In the data rows, zero lies at 4.5, halfway between 4 and 5.
Some points:
[5 2 4 5 4 3 2 2 1 2 3 6 4 5 4 6 5 4 4 5 7 5 5 4 4 4 3 3 2 4 4 3 4 3 2 5 6
 6 7 5 7 7 6 7 5 4 8 4 3 1 4 0 3 6 3 4 4 3 4 4 3 3 2 5]
[5 4 3 2 6 3 2 4 3 7 2 1 4 3 7 6 6 7 5 5 5 4 4 3 4 4 5 4 3 4 3 4 6 6 7 7 7
 8 5 5 6 5 7 6 5 3 5 6 4 3 3 4 3 2 3 1 2 3 3 2 4 0 4 4]
[2 3 5 4 7 4 4 6 6 4 3 3 3 3 2 2 2 3 4 3 4 5 5 8 4 8 5 8 6 6 5 6 4 3 3 4 5
 5 2 3 2 5 4 2 3 5 4 2 3 3 3 2 3 3 6 6 7 4 5 6 4 4 7 5]
[9 8 4 4 4 5 1 3 3 4 2 5 5 4 4 5 6 5 5 3 4 3 3 3 4 3 3 6 5 6 5 5 7 7 8 3 4
 2 4 3 3 3 2 4 2 7 6 5 4 5 5 5 3 7 8 6 5 6 6 5 5 6 4 3]
[6 9 6 9 7 7 6 5 5 3 5 1 3 4 4 4 3 3 4 4 6 4 4 5 6 2 3 3 4 2 3 5 4 4 4 7 7
 7 7 4 3 6 6 6 3 5 5 4 4 3 3 5 5 3 2 4 3 5 6 5 6 6 6 8]
[3 4 3 2 3 4 3 4 5 4 6 5 5 6 3 6 4 6 4 3 3 6 4 3 3 6 3 5 3 7 4 5 6 4 6 6 4
 3 6 2 3 1 2 5 6 6 1 5 3 4 5 3 5 5 2 3 7 5 7 6 7 5 6 7]
[5 6 6 8 7 9 7 8 8 7 7 5 3 3 4 3 4 4 4 5 2 5 4 3 3 5 5 4 2 3 4 2 2 4 6 4 5
 5 7 9 5 6 6 6 4 5 4 5 4 4 4 0 3 5 6 3 5 4 4 3 4 4 4 5]
[1 4 3 4 5 7 7 5 3 4 3 1 1 4 2 4 5 7 5 8 7 8 6 8 5 5 2 3 4 4 1 2 2 3 3 2 3
 4 3 4 4 3 2 5 5 5 6 8 8 7 7 7 7 7 6 6 3 4 4 3 3 2 2 4]
[5 5 5 4 3 1 3 5 6 5 5 7 6 7 3 4 2 3 2 2 5 4 4 4 6 6 8 6 7 6 4 3 3 2 3 3 4
 3 2 6 4 8 5 5 4 6 6 8 9 7 9 6 5 5 3 1 2 2 2 1 5 5 6 6]
[3 5 2 2 2 3 4 6 5 6 6 5 5 1 7 5 7 5 5 4 4 3 4 3 4 7 4 3 5 5 6 6 5 7 1 5 5
 4 5 7 4 5 3 2 4 4 7 5 4 6 4 3 5 5 3 5 5 7 8 5 7 7 6 7]
[6 6 7 6 8 6 5 6 5 7 3 7 5 3 3 4 3 6 6 4 8 6 7 6 5 5 3 1 2 3 3 5 5 5 6 4 5
 7 6 9 6 4 4 2 3 3 1 4 4 3 5 6 5 5 3 4 4 3 3 5 3 7 6 7]
[7 8 8 5 4 5 3 3 3 3 7 4 5 7 8 7 6 5 1 7 4 5 4 4 3 3 5 4 8 5 6 7 6 5 4 4 4
 4 2 5 3 3 4 2 4 2 4 3 5 3 5 4 6 6 8 5 7 3 5 4 4 4 3 3]
[7 5 3 2 2 4 4 4 5 7 8 7 6 4 5 3 3 2 2 3 1 4 6 7 8 7 6 6 4 3 4 3 3 3 2 2 3
 4 5 2 5 1 4 5 6 6 8 7 6 7 5 7 5 3 4 3 2 1 1 4 2 4 5 6]
[1 3 4 4 7 6 7 6 6 5 5 4 5 3 1 6 4 4 3 4 5 4 4 4 6 3 9 5 4 7 7 8 5 4 4 3 3
 4 6 2 5 4 2 4 4 2 5 5 4 3 2 5 3 3 3 5 4 5 4 4 6 9 3 4]
[4 3 6 7 7 5 5 5 6 3 3 3 4 2 5 4 7 6 9 8 8 7 7 4 4 4 5 3 3 1 5 4 4 2 2 3 2
 1 3 2 3 4 7 5 9 8 8 7 7 8 7 6 6 5 5 3 5 4 4 4 4 5 5 4]
[6 4 5 6 3 5 3 4 4 4 4 4 6 6 4 4 8 6 4 3 2 3 5 3 6 5 6 6 5 6 6 6 3 4 3 6 6
 6 5 5 2 4 5 4 5 4 2 6 4 4 4 7 7 7 8 6 5 8 5 7 2 2 2 3]
[8 6 8 6 7 6 8 6 5 4 4 4 4 4 2 3 5 4 6 7 4 6 5 5 5 5 4 4 3 6 3 2 3 5 4 7 6
 7 5 4 9 6 5 5 6 2 4 2 4 5 4 4 4 3 5 3 2 5 4 5 7 5 9 7]
[5 7 6 4 2 2 5 3 3 5 4 3 5 5 3 4 6 5 7 6 5 4 4 5 4 4 3 4 6 4 4 6 3 4 5 4 5
 6 6 7 7 7 7 6 8 9 2 4 4 3 2 2 3 2 1 3 3 4 4 3 3 6 1 0]
[1 1 6 3 2 4 5 5 5 6 4 7 5 8 6 4 4 4 5 5 4 4 1 1 4 4 2 3 4 3 5 8 5 6 5 4 3
 5 2 4 4 3 5 5 3 4 6 5 5 4 4 5 2 3 5 5 4 5 4 9 7 5 6 6]
[6 4 6 7 6 2 4 4 5 5 4 6 5 6 6 5 4 5 2 3 4 3 2 4 3 5 4 3 5 6 6 4 5 6 6 4 5
 4 5 2 4 6 2 6 4 4 5 2 4 8 4 7 8 6 4 8 6 6 6 5 3 2 3 0]
[3 2 4 6 3 6 7 5 5 6 4 5 2 3 5 2 3 3 4 5 4 5 8 5 8 7 7 6 9 6 5 4 6 8 6 4 3
 1 2 3 5 5 5 6 4 4 3 3 1 3 4 5 4 5 4 4 6 5 7 7 6 4 3 5]
[3 4 3 5 2 3 3 3 5 0 6 5 4 5 6 6 6 7 7 4 4 5 5 4 4 3 3 3 3 2 4 4 4 6 6 6 6
 4 6 7 5 7 5 5 4 4 4 2 3 5 3 6 1 1 4 3 3 2 1 2 2 3 4 4]
[3 1 1 4 2 5 5 5 4 6 6 5 5 7 6 6 3 5 5 3 4 4 5 8 4 3 5 5 5 6 6 5 6 5 7 6 5
 6 3 3 5 3 7 5 5 4 4 3 6 3 4 3 6 5 6 6 6 7 5 4 5 8 9 4]
[5 7 5 3 5 3 7 3 4 4 4 5 6 4 5 7 3 3 9 2 3 2 3 3 4 4 4 6 4 4 5 6 5 4 3 5 3
 4 4 4 6 3 5 4 2 2 3 5 5 5 6 5 6 7 7 7 8 5 5 2 4 1 2 3]
[3 2 0 3 5 2 5 4 6 5 7 6 7 4 5 2 7 3 2 6 5 3 4 4 4 1 4 6 6 4 4 3 6 3 6 3 4
 4 5 4 3 5 4 3 4 3 1 3 4 5 5 4 5 5 6 5 4 6 6 7 6 4 5 5]
There is one direction along which these points spread out most. Take the direction at right angles to it along which they spread out most. Go by this last direction. Where along it does each point below lie, from 0 to 99? 50 is the average, and the first point above lies past it. One standard deviation of the points above along it is 16.
[9 8 4 4 4 5 1 3 3 4 2 5 5 4 4 5 6 5 5 3 4 3 3 3 4 3 3 6 5 6 5 5 7 7 8 3 4
 2 4 3 3 3 2 4 2 7 6 5 4 5 5 5 3 7 8 6 5 6 6 5 5 6 4 3] 54
[7 5 3 2 2 4 4 4 5 7 8 7 6 4 5 3 3 2 2 3 1 4 6 7 8 7 6 6 4 3 4 3 3 3 2 2 3
 4 5 2 5 1 4 5 6 6 8 7 6 7 5 7 5 3 4 3 2 1 1 4 2 4 5 6] 14
[1 4 3 4 5 7 7 5 3 4 3 1 1 4 2 4 5 7 5 8 7 8 6 8 5 5 2 3 4 4 1 2 2 3 3 2 3
 4 3 4 4 3 2 5 5 5 6 8 8 7 7 7 7 7 6 6 3 4 4 3 3 2 2 4] 13
[4 3 6 7 7 5 5 5 6 3 3 3 4 2 5 4 7 6 9 8 8 7 7 4 4 4 5 3 3 1 5 4 4 2 2 3 2
 1 3 2 3 4 7 5 9 8 8 7 7 8 7 6 6 5 5 3 5 4 4 4 4 5 5 4] 16
[6 4 5 6 3 5 3 4 4 4 4 4 6 6 4 4 8 6 4 3 2 3 5 3 6 5 6 6 5 6 6 6 3 4 3 6 6
 6 5 5 2 4 5 4 5 4 2 6 4 4 4 7 7 7 8 6 5 8 5 7 2 2 2 3] 51
[5 4 3 2 6 3 2 4 3 7 2 1 4 3 7 6 6 7 5 5 5 4 4 3 4 4 5 4 3 4 3 4 6 6 7 7 7
 8 5 5 6 5 7 6 5 3 5 6 4 3 3 4 3 2 3 1 2 3 3 2 4 0 4 4] 65
[6 6 7 6 8 6 5 6 5 7 3 7 5 3 3 4 3 6 6 4 8 6 7 6 5 5 3 1 2 3 3 5 5 5 6 4 5
 7 6 9 6 4 4 2 3 3 1 4 4 3 5 6 5 5 3 4 4 3 3 5 3 7 6 7] 60
[5 7 5 3 5 3 7 3 4 4 4 5 6 4 5 7 3 3 9 2 3 2 3 3 4 4 4 6 4 4 5 6 5 4 3 5 3
 4 4 4 6 3 5 4 2 2 3 5 5 5 6 5 6 7 7 7 8 5 5 2 4 1 2 3] 50
[3 5 2 2 2 3 4 6 5 6 6 5 5 1 7 5 7 5 5 4 4 3 4 3 4 7 4 3 5 5 6 6 5 7 1 5 5
 4 5 7 4 5 3 2 4 4 7 5 4 6 4 3 5 5 3 5 5 7 8 5 7 7 6 7] 55
